Every row has a hidden score. How much higher is the second row's score than the first row's in each pair? 10 means about the same, 20 much higher and 0 much lower. The score is a weighted sum of the row's numbers plus the product of two more (or one squared), each taken from its middle value.
[ 45 -23  10   5  15 -25  -8  29  -8  12  16   8 -32 -35   7 -12]
[-25 -69  17   9 -30  -5  48 -46  -3  12 -38  10  24   0 -24 -60] -> 7
[  4  26 -10 -52 -24 -29  22  18  36   7  54 -19 -37 -27  14  39]
[  0   3  -2 -57   1 -16 -27  21  30 -36 -20 -10 -13  -4 -21  31] -> 11
[ 20 -26  -1  30  47  69 -22 -30 -48  13 -21  41   7  52 -60   8]
[-33  -2 -12 -42 -14 -22  -9  15  25 -27 -16 -30 -16   6 -16   6] -> 12
[ 41 -16  20  -4  26 -20 -15  49  -7   1  23  11 -19 -33  13  15]
[-32  60   0  23  -8 -16 -28 -12 -63  -4  39 -60  72  14  29  31] -> 6
[  9  46  11  -5  -2 -20 -44  -7 -66  18  77 -53  66   3   1  76]
[ 47 -25 -43 -18  -7  43 -15 -11  10  57 -46  36 -20  11 -63  -9] -> 5
[-27  36 -17 -34  -5 -42  63  25  57 -15  43  -5 -31 -31  39   2]
[ -1   3   0  25   9   1   6  27 -15   1   1  29 -32 -59  48 -38] -> 14
[  6 -11  51  -6   8 -11 -50 -18  11   8  11  32   0  55  27  48]
[ 37 -15  11   5  20 -21   0   9 -12 -12  12   2 -23 -47   5 -30] -> 12
[-18 -11 -19 -43  -2  -4 -12   7  31 -15 -14  -8 -14  16  -1   8]
[  3  19 -34  20 -26  26  -4 -20   5 -44  -6  18  17  25 -36  -2] -> 11
[ -4 -53  28  13 -39 -13  32 -46 -15  29 -32   6   9  12 -16 -31]
[-19  -3  37   9  -3 -16 -40 -11  31   6  -3  43  -1  41  21  14] -> 11
[-47  58  11  35 -10 -12 -20  -4 -54  -4  28 -57  78   3  28  20]
[ 23  -9   6   7  -5 -30  11  40   6 -18   5  18 -24 -52  12 -26] -> 13
[-27  67  15  21  -7 -14 -31   0 -66  10  33 -51  80 -17  14  30]
[-20   3  41  18  10  -6 -43 -15  24   2  -6  44  -1  20  32  19] -> 11
[ 34  -7   8   2  13 -10  17  37 -15  -2  13  10 -24 -48  15 -13]
[ 12   3   9  21  -1  -8   4  30  -2  -7   5  30 -28 -45  34 -27] -> 13
[-26 -42  20  10 -35   5  48 -51   6  26 -48  20   0  21 -21 -54]
[ -2  22 -21 -28 -13 -43  53  -6  52  12  51 -18 -25 -38  18  21] -> 12
[  6 -21 -15  39  27  57   1 -26 -19 -11 -41  32   4  36 -33 -17]
[ 41 -28 -40 -26 -14  47  -5   1   9  42 -59  32 -23  15 -44 -16] -> 6
[ 76 -55 -27 -32  -5  11 -54 -17   1  58 -39  29 -17   9 -82  32]
[-27 -48  15  30 -31 -10  63 -44  22   8 -31  11  21  33  -8 -56] -> 4
[-18  -4  -7 -53 -15 -17 -22  12  34 -22  -9 -31  -1  20 -34  17]
[ 32 -12   8  19  12 -23  18  36  -9 -19   6  13 -22 -48  37 -31] -> 11
[ -3 -56   2  -5 -45 -12  38 -52  -6  26 -21  17   5  21 -28 -50]
[ -1  42  23  -4  10 -15 -71   4 -80  28  59 -65  76  -3  16  69] -> 12
[ 24  -1   5  12   2 -25  -4  27  -3   1  11  27 -23 -45  37 -23]
[  8  50  21   3  -6 -25 -56  -4 -78  13  47 -80  68  -9  -1  55] -> 4
[ 33 -33   8  29  47  71 -14 -52 -39  17 -26  34   5  55 -37   8]
[-11 -59  14   4 -19 -15  47 -44  16  13 -46   1  11  24 -28 -62] -> 11
[ 42 -15   8  -3  13 -21 -11  26  11  21  17  -3 -23 -49   9 -10]
[ 13  51  47  -5   0 -15 -58  14 -67  22  47 -70  68  -8   1  59] -> 5
[ 21  -9  14  23  19 -16  15  22   1 -32  -2  17 -28 -29  32 -34]
[-10 -55  27  10 -36   4  47 -46   7  17 -32  25   3   6  -3 -75] -> 9
[ 21  11 -26 -49 -12 -44   9   2  47  -2  65 -18 -24 -20   4  49]
[ 34  11 -13  -5  -9  26 -26 -25   8 -34  20  20  12  35 -65  26] -> 9
[-39 -10 -25 -32  -9   0   1  35  35 -25 -16 -14  -8  10  12  -5]
[-41   1  31   8  -3   7 -40 -11  37   0  -3  32  -4  33  43  22] -> 10
[-24 -54  -7  29 -34  -6  68 -48   5  12 -47  23  14  -5 -11 -59]
[  0 -61  23 -13  -3  -8  27 -45 -34  31 -20  20   3  22 -45 -29] -> 7
[ 15   5  29  28  -6 -22  13  23  -5 -12   0  12 -27 -53  37 -30]
[-27  54   7  19   9 -20 -16  14 -58  -6   8 -58  86   5  30  31] -> 12
[  5 -17   7   9  18 -25   9  37 -10 -11  23  19 -21 -40  15 -20]
[ 13 -11  22  23   3 -27  34  33   4  -7   7  21 -24 -50  26 -38] -> 5
[ 18  16 -18   1  -9  13 -20 -30   5 -38  14  15  23  28 -54  31]
[ 37 -19 -52   1 -10  26 -16 -13  10  35 -63  20 -24  13 -52 -22] -> 8
[  4  42  21  -1   2 -17 -38  11 -61  16  30 -76  79  -1 -12  65]
[-32  57  13  25  -1 -14 -23  22 -66   5  32 -47  70  -4  40  34] -> 10
[ 19   4  21  20 -12 -22  10  29  -7 -18  15  24 -22 -51  23 -41]
[ -5  29 -10 -43  -7 -37  33   9  48  -8  57  -6 -24 -38  45  10] -> 5
[ 13 -13   4  18  15 -24  13  31 -14 -11   8  18 -25 -37  25 -27]
[-14 -16 -21 -31  -4 -12 -30  25  34 -14 -36   8 -11  19 -11   1] -> 7
[  7 -68  15   2 -21 -14  20 -44 -32  37 -44   3   9  20 -45 -17]
[-13  55  16  25  -6 -14 -24  -3 -67  -4  31 -48  58   8  20  38] -> 11
[-53   7  -4 -48 -13  -6 -25  17  51 -25 -26 -27 -17  12 -11  -3]
[ 45  -5  25  -9  11 -21 -13  22 -25  15  25  17 -23 -52  23  10] -> 13
[ 13  -3  -4  33  10 -26  26  26  -9 -27  -6  13 -29 -31  46 -36]
[-39  49  20  24  -2  -5  -4  -8 -50  18  27 -59  76   7  23  22] -> 11
[-21 -14 -30 -61 -11  -8 -21  35  26 -33  -9 -14 -11 -11 -15  14]
[  6 -18   7 -57 -10 -21 -44  20  10 -16  -4  -4  -7  10 -23  51] -> 9
[  0 -57  18   0 -36 -30  55 -33   3   2 -45   8  23  20 -24 -54]
[  0  10   6  13  15 -40  17  21  12 -38  14   7 -24 -49  29 -41] -> 12
[ -3  -6  49  13   8 -13 -49 -14  19  13 -10  37   1  38  17  36]
[ 35 -16 -33  -8 -25  53 -22 -14   3  48 -46  22 -20  17 -33 -18] -> 11
[ 12  -9 -10  25   8 -22  15  30   9 -22   3  21 -23 -46  37 -24]
[-17 -22 -28  60  33  78   1 -47  19   5 -43  30  13  39  -6 -31] -> 15
[-23  -9  -3 -54 -20  -8 -15  27  32 -33 -22 -21 -18   2 -30  11]
[-25 -12   2 -41 -10 -14  -1   9  45 -44 -21 -14 -25   2 -16  11] -> 13
[ 13  -4  -4 -69  -3  -7 -44   9  25 -16  -3 -18 -12 -10 -46  45]
[ 23  -8   8  13  18 -15  10  27 -18  -9  25  17  -6 -45  24 -18] -> 16
[-31  49  17  17 -25  -8 -29   2 -54  20  30 -57  71  -4  23  28]
[-16  56   2  32 -18  -5 -27  -1 -53   5  32 -68  74   8  36  24] -> 12
[ 14   0  19  34  16 -29  -3  38  18 -19  10   8 -32 -47  38 -31]
[-32  -7  -9 -51 -16 -21   6  18  41 -36 -11 -22 -22   0 -16   4] -> 9
[ -2  -9  -5  23   8 -12   6  21  -9 -17   4  19 -27 -49  35 -45]
[ 25  56   1  10  15  34   0  15  34  24  49  15 -25  45  11  26] -> 7
[ -2  -3  -9 -51   2 -28 -13  21  30 -27  -8 -20 -10   7 -15  17]
[  5 -15   5  21  14 -14   3  27  -4 -20  13  18 -33 -43  37 -38] -> 14
[  4 -15  12   8  -3 -32  11  34  -6  -2  12  11 -25 -60  32 -14]
[ 15 -19  -9  24  48  61   6 -44 -28  -3 -23  21   7  43 -37 -12] -> 8
[-21  -8 -16  63  32  78  13 -49  -9  -6 -45  51   3  35 -13 -22]
[-16   0   8 -44 -15 -21  -6  24  45 -49 -25 -13 -16  14 -12  12] -> 9
[ 17   0   7   4   4 -35   1  33 -11 -20   1  14 -34 -57  11 -11]
[ -1 -17 -19  42  16  69  -2 -43 -10  -4 -24  26   9  41 -49 -20] -> 11
[ 19 -69   4   5 -33   4  41 -46 -15  35 -28  23   2  24 -58 -18]
[ 11  -1  -5 -52   7 -14 -45   7  33  -7 -17 -16 -14   5 -33  68] -> 9
[-13 -20 -12 -57 -10 -14 -24  31  44 -10  -2 -16 -16   3 -20  11]
[-12 -10   4 -60 -16 -14 -43  19  23 -36 -19 -14  -8  -1 -35  39] -> 9
[  0   3  -8 -52   5 -31 -31  44  22 -20  -6 -18 -16  15 -44  49]
[ 12 -15 -48  -4 -18  24 -12   3  13  27 -58  24 -19  14 -54 -14] -> 11
[-35  37   8  28  -3 -20 -18  14 -60  -1  30 -64  78  15  27  32]
[  2  -4  -7 -67  16 -17 -42  14   8 -22 -10 -13  -7 -10 -38  55] -> 8
[-32  -3 -23 -35   6 -10  -3  33  50 -26 -25 -11 -10   5  -1   2]
[ -5  25  -7 -35   6 -43  40  17  35  -6  61 -24 -20 -48  33   9] -> 6
[  1  -6  -9  57  36  83   1 -38  -6  -2 -45  44   3  50  -9 -37]
[ 22 -18   3  24  59  74 -11 -23 -29  16 -23  33  14  44 -43   8] -> 4
[ 27 -30   2  27  43  87 -20 -46 -36  29  -9  25   2  63 -35   0]
[  0  10   4 -59   7 -42  35   0  42   8  59  -6 -20 -25   0  28] -> 7
[ -3 -60  30  15 -41  -5  55 -39  -8  19 -48  10  18  10 -25 -62]
[ 30  -4  -7   1  16 -29  -3  23 -14  -6  32  14 -28 -37  34  -8] -> 18
[-27   1  38  20  10  -6 -33 -10  28  18   1  40  -9  35  36   6]
[-34  -5 -11 -40  -7  -9 -15  20  37 -12   6  -2 -23  11  -3   2] -> 10
[-20   7  -7 -51 -11 -17  -6  16  22 -34 -13 -19  -5   5 -32  19]
[ 11  54 -13   7   4  23  -1  40  15  10  24  36 -20  48  44  -8] -> 8
[ 15 -10   0  17  11 -17  17  33   7 -25  10  28 -27 -53  45 -31]
[ 41  -5  14 -15  10 -10   9  43 -28  14  11  17 -31 -43  20  18] -> 6
[  0   4  -5 -42  -2 -22 -17  35  50 -33 -10 -18 -13  16 -23  14]
[ 59  -9   5 -14  19 -15 -34  45 -13  19  27   2 -21 -45   6   8] -> 15
[-18  -2 -14 -46 -24  -9 -17   8  46 -21  -9 -16 -16   3 -21   0]
[-29  -8  -7 -45  -3  -6  -5   2  38 -27 -22  -3 -17   6  11   3] -> 11
[ -9 -50  22  12 -36 -20  61 -41   9  15 -36  13   7  10 -28 -53]
[  4 -17 -25  41  41  68   9 -35 -14   3 -23  26   3  39 -55 -18] -> 15
[ 46 -26 -31 -26 -10  30 -30   1  -1  51 -47   7 -17  15 -67  -1]
[  2  -2   6  23  23 -26  20  27   2 -20   2   1 -20 -34  38 -32] -> 13
[-31   1   0 -52 -21   3  -9  10  38 -21 -38  -8 -16  18   7   7]
[-30   1  -4 -37 -13  -2  -1  29  43 -37 -21 -12  -6  -8 -11  10] -> 9
[-10 -61  30   3 -31   3  37 -41 -17  21 -34  16  14   5 -49 -42]
[  7  -5  23  21  18 -17   6  17  -8  -7  -4  17 -27 -49  32 -24] -> 11
[ 32 -38 -42 -16 -14  17 -21  -2  13  21 -54  23 -15   2 -63  -9]
[-29 -51   3  20 -37 -10  60 -63   8  -5 -43   6   7  15   7 -60] -> 11
[-17  15 -13 -38 -16 -28  42  25  57 -10  38 -20 -24 -23  33   5]
[  2   6 -29  50  29  59   4 -56   9  11 -41  43  12  44 -17 -29] -> 17
[-15 -50  26   0 -41 -14  55 -51   1  16 -48  17  11   5 -15 -60]
[ -5 -61  10   3 -20 -15  27 -38 -16  25 -36  21  17  22 -37 -34] -> 11
[-10 -69   6  -4 -29 -14  52 -49  -7  11 -34   4   6  12 -17 -58]
[  6 -69  32   9 -24  -2  28 -42 -19  20 -42  15  11  20 -48 -30] -> 9
[ 39 -10  22   3  12 -29  -7  27 -17  -7  29  11 -33 -49  14   0]
[-17 -16 -11  52  29  63  23 -55   7   8 -32  27  24  43 -20 -34] -> 13
[ 24 -72  21  -4 -22 -12  23 -34  -5  29 -25  14  15  18 -29 -29]
[ 33  -2   6   1   2 -22   5  42 -12   4  17   6 -20 -52  22   2] -> 13
[ 22  -4  14  21   9 -27   6  24   2 -35   5  16 -22 -53  24 -18]
[  1 -21 -11  52  29  71  17 -22  -7  -5 -30  40   9  49 -30 -13] -> 11
[-22 -24 -20  55  31  72   2 -54 -23   8 -49  59   1  42  -7 -18]
[  3 -13  -5 -64 -17 -10 -34   5  21 -29  -2 -13  -2   1 -24  57] -> 10
[-10 -16 -16  38  34  72  -5 -42  -5  10 -35  34  10  48 -37 -27]
[-25  -5 -18 -44  -9 -19   2  30  48 -20 -10 -37 -16   5 -18  -1] -> 10
[-15  31 -10 -36 -18 -34  40  12  55   8  49  -5 -18 -37  42   3]
[  9 -65  14   5 -26  -5  33 -52 -15   8 -41  16   9  31 -37 -33] -> 9
[ 52 -15 -37 -23  -7  23 -40 -17  16  39 -37  15 -18  14 -69  -9]
[-32  50  13  25  -5 -24 -39  -2 -69  12  25 -53  71  -7  19  36] -> 10
[ 10 -13 -20  41  43  51   5 -36 -29  -7 -26  36   7  34 -35  -6]
[ -4 -66  16  15 -35 -20  53 -48 -10  11 -45   9  16   7 -28 -56] -> 8
[-34   5  -5 -58  -1   8 -11  30  45 -26 -15 -13 -11   8  -1   5]
[-27 -49  16  26 -41  -9  62 -62   9  -3 -44  -2  13  22 -16 -54] -> 11
[ -1  56  28 -14   7  -5 -56  17 -94  32  45 -78  72   4  -8  65]
[-33  54   6  35 -15  -9 -22 -10 -58   8  36 -57  68   2  31  32] -> 14
[ -3  -5  13  24  13 -38   5  23   5 -17  -4  17 -30 -54  26 -45]
[ 21  -9  15  10  13 -36  -3  40  -6 -20  12  11 -22 -33  18 -19] -> 11
[ 21  -9  32   4   7 -17  -2  27  -5 -13  30  -1 -19 -37  21 -16]
[-24  60 -10  25 -11 -11 -10  18 -50   3  33 -70  72   1  31  24] -> 8
[-18   0  -5 -54  -8   0 -32  24  42 -38 -25 -21  -3  11 -17  15]
[-17   3  -8 -45  -3  -3 -15  15  32 -15 -19   0 -17   0   2  20] -> 7
[-33   7  -7 -41   6  -4 -16  29  26 -34  -9  -6 -15  -3   2   3]
[-11 -21 -15 -51  -3   4 -11  11  51 -18  -9 -26 -19  13 -38  28] -> 13
[-23  -3 -11 -45   2 -21   5  27  37 -12 -11 -15 -12   9 -18   5]
[-37  39  -3  32  -9  -8 -28   1 -68   9   3 -58  66   9  22  24] -> 9
[ 30   2  14   8  17 -22   5  35   2  -5   3   5 -26 -43  10 -14]
[ -1  38   8   3  23  -9 -57  12 -80  37  40 -73  75   5 -10  67] -> 10
[  2  45  12   9   2 -26 -55  -2 -74  19  35 -85  67  13 -15  62]
[ 23 -22   3  35  27  74 -10 -41 -15   9 -20  29   5  52 -36  -6] -> 13
[-15 -56  11  23 -29  -9  50 -31 -12  13 -47   9  15  33 -26 -42]
[ 30  66  -2  27  13  29  20  16  22  21  24  34 -33  36  46  -8] -> 15
[ 21 -33  -6  18  34  68 -18 -23 -38   3 -25  32   2  41 -38   4]
[-24  51  22  29 -16  -9 -29   7 -52  11  32 -50  81   1  27  32] -> 10
[-21  51  20  35  -3 -15 -15   5 -57 -10  32 -56  72 -22  19  28]
[-13  58  15  11 -10 -31 -13 -11 -44  -2  46 -84  76 -18   8  37] -> 12
[-25   2  39  14  11  11 -38 -26  28  -4 -12  45   2  17  42  14]
[  8 -10   7  32  10 -28   6  15  -2 -19   6  26 -30 -46  49 -45] -> 14
[-37  -3 -15 -45  -2  -4  -1  36  27 -13 -24 -14 -15  24   4   3]
[ 21  -9   4   5  10 -32   7  31   8 -21   7  11 -24 -41  14 -12] -> 11
[  7  -7   3  16   1 -25  29  28  -8 -22   5  27 -32 -30  37 -34]
[ 63 -26 -32 -57   4  30 -38  -9  -3  73 -38  13 -33  17 -72  26] -> 6
[ 18 -17   5   4  22 -34  15  24   4 -22  23   8 -23 -58  28 -12]
[ 27 -60  14   6 -41 -18  32 -36 -15  18 -31   5  15  12 -26 -37] -> 7
[ 12   4   2   9  18 -12  19  30  -8   1   4  26 -32 -60  41 -22]
[-21  40 -12  10  -3 -14 -24  -6 -73   9  29 -74  79   4   0  47] -> 9
[  6  55 -23  17   8  25  21  34  28  16  20  19 -28  36  47  -2]
[  3  21 -11 -47  -4 -27  32   9  36   7  67 -38 -28 -43  13  21] -> 8
[-11  33  15   5 -12 -18 -39  13 -70   6  39 -68  77   7 -13  45]
[-11  -7 -18  58  19  71  14 -49 -19   7 -20  46   7  40  -8 -27] -> 11
[ 11  25  -9 -55  -3 -39  26   3  36   8  59 -18 -28 -43  20  35]
[-18  19 -12 -37 -19 -45  48  13  49  -3  54 -34 -31 -35  38  32] -> 11
[-41  11   1 -44  -8  -9  -6  51  36 -38 -19  -9 -20   9  -4  -5]
[ 28 -13  18   5  11 -27   5  24 -22   2  18   9 -17 -62  -2   3] -> 15
[ -3  10 -13  13 -32  18  -7 -15   3 -65  -4  18  16  34 -45   9]
[ -1  57 -18  15  10  29  -5  22  15  24  22  17 -28  39  40   9] -> 9
[ 25  -3  17  13   0 -27  20  36 -19 -20   4   9 -19 -36  27 -31]
[  3  -3 -12  17  -8 -23  25  30  -5 -25   4  18 -31 -46  41 -32] -> 14
[  2   4  -9 -47  -6 -10 -10  21  29 -30  -5 -17  -8  -6 -36  44]
[  7  15 -32   8  -5  14  -3 -27   8 -44  16  13  11  13 -49  18] -> 12
[-20 -48  18   7 -25 -21  52 -52  13   3 -41   2  10  16 -21 -54]
[ 15  -7   5  22  34 -22  23  24  -4 -20  -1   9 -25 -46  25 -23] -> 8
[-14  -8   6 -34 -22   1  16  19  19 -30 -23  -5 -11  16   1   4]
[ 49  -4  -8  -7   7  19 -31 -38 -10 -21  17  12  14  35 -76  51] -> 11
[ -3  57  11  13   0  -2 -46  15 -65  14  31 -70  78   4   6  62]
[ -8 -47   2   9 -39  -6  47 -25 -10   9 -29  19   9  17 -26 -40] -> 10
[ 20  66  -5  11  20  33   9   5  16  35  32  44 -36  20  53  20]
[ 20  46 -28  19   3  38  13  31  13  18  25  26 -29  48  41 -14] -> 11
[-19  47  20  26  -2  -3 -23 -22 -57 -15  25 -49  70  -9  23  40]
[ 12  19 -26   6 -13  17 -15 -10  19 -43  16   6  10  25 -53  28] -> 11
[  3   1  18  19  -6 -15  10  39 -18   3   2  14 -36 -50  34 -30]
[ 10   6   4  28  11 -24  17  47   4 -10  12   5 -31 -55  35 -33] -> 9
[ 30  53  -9   2  12  43  17  40  16  17  34  27 -25  44  32  11]
[  4 -21 -17  45  25  73  13 -55  -3  11  -4  19   7  50 -33 -30] -> 15
[-16  -7 -24  60  35  74  10 -54   6   0 -33  43   8  39 -10 -31]
[ 14 -11  10  18  11 -52  24  39 -14 -33   4   6 -21 -43  29 -20] -> 3
[ 24 -16   9  11  24 -28   7  34 -26   6  15  12 -27 -39   7 -10]
[ 31 -15 -40 -10 -31  33  -9 -16  16  34 -59  17 -25   1 -48 -25] -> 8
[-20  21 -17 -49 -19 -39  34   0  40   6  43 -13 -29 -29  33   9]
[ 22  -7  16   6   9 -26   8  25   9 -14  30  -3 -25 -53  30 -27] -> 14
[ 49 -13 -40 -11 -24  22  -3  -4  11  27 -57  29 -23  17 -42 -26]
[-28  58   4  19  -5 -30 -25  17 -50 -22  22 -65  75   5  25  23] -> 13
[ 28  -7   4  -3   1 -18   4  40 -22   2  15   5 -30 -53  27  -5]
[-21  57   3  16 -11 -15 -35  -3 -55  -3  33 -69  72   0  34  25] -> 6
[  2 -16   4 -61 -10   1 -43  28  22 -13 -21 -12  -6  12 -28  45]
[-22 -10 -13  65  29  83   1 -50  -9  -5 -37  47   6  44 -25 -24] -> 15
[-10 -73  12   5 -35  -6  34 -44 -14  24 -40  15  14  22 -40 -33]
[ -2  -1   2  19  27 -20  27  18  -7  -8   7   9 -36 -48  34 -30] -> 9
[ 18  59   0   9  12  43   6   9   8  14  50  30 -26  21  31  34]
[-36  10  -8 -43  -2  -4  -7  30  38 -26 -17 -17 -20   8  -6   5] -> 14
[-18 -35  19  25 -41  -9  70 -36  -2   5 -34  24  10  14 -28 -60]
[ 13  16 -11 -50 -14 -36  27   4  36   8  41 -19 -30 -45  17  27] -> 12
[-27 -52  25  16 -30 -16  58 -41  -5  20 -25  14   8  19  -7 -57]
[-37 -15 -26 -50  -1  -5  -8  36  45 -25 -27 -26  -8   3 -13  12] -> 14
[ -8 -43   8  24 -47  -4  53 -59  -9  -1 -33  21   6  15 -25 -47]
[ 24  -8   1   7  37 -20   5  25 -10   0   7  16 -24 -48  16 -10] -> 11
[-20  59  18  27  -4 -20 -11  -8 -28   9  28 -58  69  -5  23  23]
[-12 -55   9  15 -27 -13  72 -49  13   9 -45  14  19  27 -20 -50] -> 8
